[[130 129 130 119  99 113 128 125]
 [128 133 120 125 104 127 128 127]
 [129 129 123 129 118 116 125 128]
 [123 131 110 127 131 129 130 127]
 [125 133 128 123  99 132 129 128]
 [128 137 123 134 130 116 129 126]
 [128 137 120 127 131 115 125 128]
 [125 122 129 122 154 117 133 127]
 [134 125 132 125 128 136 127 126]] out 134

[[134 126 127 120 127 144 121 139  99]
 [122 119 136 112 136 121 123 134 124]
 [129 155 113 125 130 130 124 156 127]
 [126 137 124 130 121 122 131 138 135]
 [123 111 136 125 132 127 130 115 120]
 [125 138 120 136 129 133 132 135 119]
 [127 117 137 122 132 134 122 132 109]] out 127

[[123 123 128 128 135 139 137 129 150 143 143]
 [133 136 139 139 153 129 134 122 147 122 141]
 [122 124 138 143 152 128 128 104 132 129 142]
 [138 111 123 117 121 117 127 151 145 119 113]
 [126 115 134 135 129 127 127 126 158 138 134]
 [131 116 129 126 139 123 131 130 152 123 146]] out 131

[[128 103 125 121 123 137 125 119 132]
 [128 103 124 121 122 140 126 123 131]
 [128 101 129 122 126 123 121 102 135]
 [128 147 125 132 128 137 134 151 122]
 [128 120 132 127 130 116 123 108 132]
 [128 102 126 122 124 134 124 114 133]] out 128

[[152 151 140 152 124 129 125 152]
 [152 153 137 151 127 130 129 153]
 [105 106 112 104 129 125 128 108]
 [107 107 117 106 129 125 128 107]
 [102 101 119 104 132 128 131 100]] out 102
---
[[137 157 114 106]
 [146 140 105 114]
 [141 131 123 126]] ==> 157

[117 103 132 122 116 126] ==> 122

[132 112 141 106 120] ==> 141

[139 138 134 149 130 141] ==> 149

[[155 135 133 127]
 [141 119 127 117]
 [123 103 117 137]] ==> 135

[124 128 129 137 149] ==> 129

[[131 145 121 103 132 125 118]
 [151 122 125 129 104 124 123]] ==> 132

[[119 123 114 142 119 136]
 [110 101 125 126 119 132]
 [123 119 127 131 135 120]] ==> 142
---
[[104 141 135 139]
 [101 144 139 152]
 [101 145 141 139]] yields 145

[[116 122 132 117 155]
 [115 120 132 116 151]
 [130 121 125 121 138]] yields 125

[[117 137 136 140 132 154 126]
 [126 128 128 131 129 131 128]
 [116 137 137 138 133 151 127]] yields 133

[[122 122 119 125 105 134]
 [123 127 127 129 124 124]
 [131 130 130 128 134 128]] yields 128

[[148 147 105 110 109]
 [153 153 105 106 101]
 [148 146 106 111 108]] yields 106

[[149 103 143 129 145 114 112]
 [144 105 113 149 119 109 107]
 [153 141 140 109 153 127 103]] yields 153

[[120 140 154 153 141]
 [135 136 130 123 119]
 [116 122 129 134 136]] yields 129
---
106  120  144  139  120 value 144, 144

147  144  128  150  105 value 128, 150

147  131  105  125  116  150  128
130  108  116  109  116  140  112
116  151  105  113  148  118  136
value 109, 151

115  119  112  154  121 value 112, 154

152  132   99  111  150  137  105 value 111, 152

101  106  124  122  118  114  110 value 122, 124
---
[98, 129, 114, 148, 137, 126] ans = 137
[[117, 117, 121, 114, 125], [140, 142, 134, 158, 128]] ans = 114
[[143, 144, 145, 135, 152], [131, 130, 132, 128, 143], [132, 134, 136, 132, 143]] ans = 135
[137, 114, 128, 124, 106] ans = 124
[[153, 149, 143, 137, 129, 122], [142, 148, 152, 154, 155, 152], [135, 142, 148, 152, 154, 154]] ans = 129
[124, 133, 112, 143, 124, 153] ans = 124
[[129, 147, 150, 107], [127, 130, 134, 108], [127, 128, 135, 107]] ans = 150
[[131, 125, 129, 121, 124], [135, 131, 150, 126, 138]] ans = 121
[[135, 130, 123, 109, 115, 123], [135, 133, 122, 106, 118, 123], [138, 132, 121, 109, 115, 123]] ans = 115
[150, 127, 130, 122, 129, 114] ans = 129
---
[[132 119 121 140]
 [133 121 149 126]
 [130 136 120 137]] ans = 136

[134 136 152 138 155 139] ans = 138

[122 129 151 136 128] ans = 151

[[117 136 136 137 132 148 127]
 [141 120 119 114 123  99 135]] ans = 123

[135 128 105 130 116] ans = 105

[132 149 146 134 101 122] ans = 134

[105 144 125 129 113] ans = 125

[[136 123 131 108 155]
 [126 147 131 112 117]
 [117 141 131 112 117]] ans = 131

[106 144 144 148] ans = 144
---
[125 131 155 126 108 128 130] → 131

[[130 129 141 128 127 137 128]
 [131 130 105 129 128 116 129]] → 137

[155 126 148 141 121] → 148

[[125 116 113 124 128 136 123]
 [113 117 116 125 140 102 122]] → 136

[156 157 141  99] → 156

[151 108 108 116 110] → 116

[[136 105 111 126]
 [147 111 138 141]] → 141

[[127 141 121 131 108 111]
 [123 134 103 144 132 125]
 [118 109 139 121 139 142]] → 142
---
[127 139 109 125 120 124 154]	109

[[128 122 116 130 125 127]
 [105 137 129 138 121 131]]	129

[128 105 140 134]	140

[110 106 128 132 119  98 139]	128

[[133 125 156 152 115 107 135]
 [130 120 118 127 152 125 113]
 [132 125 111 111 132 148 131]]	111

[130 130 116 124 149]	116

[[122 128 128 125]
 [127 147 104 105]]	104

[118 128 121 121 135 103]	121
---
[[138 112 116 103 135 106 119]
 [112 151 140 110 100 112 140]] out 106

[[134 113 123 122 118 122 117]
 [112 123 143 102 111 115 105]] out 111

[[121 125 104 138 127]
 [126 137 127 116 125]] out 121

[[130 128 139 126]
 [139 128 121 153]
 [130 130 128 108]] out 126

[128 107 124 143 117] out 124

[111 147 122 104 137] out 122

[[127 146 121 137 107 130 102]
 [133 138 119 139 104 114 120]] out 107

[[146 130 130 149 105 129]
 [127 118 114 144 143 139]] out 118

[121 115 103 129 142] out 121
---
((128, 123, 126, 127), (141, 123, 127, 123), (110, 102, 139, 138))
127
((107, 99, 116, 126, 120, 120), (122, 129, 130, 131, 128, 127), (104, 126, 125, 140, 129, 115))
120
((141, 135, 133, 132), (142, 138, 127, 127), (111, 149, 128, 152))
132
((124, 118, 121, 110), (138, 132, 145, 112), (127, 124, 135, 104))
110
((125, 129, 126, 128, 126, 127), (138, 116, 122, 139, 134, 149), (138, 150, 116, 121, 117, 116))
127
((124, 133, 134, 144), (127, 131, 132, 156), (124, 131, 132, 156))
144
((103, 126, 118, 106, 123, 120), (148, 125, 139, 122, 135, 111), (138, 115, 108, 121, 110, 140))
120
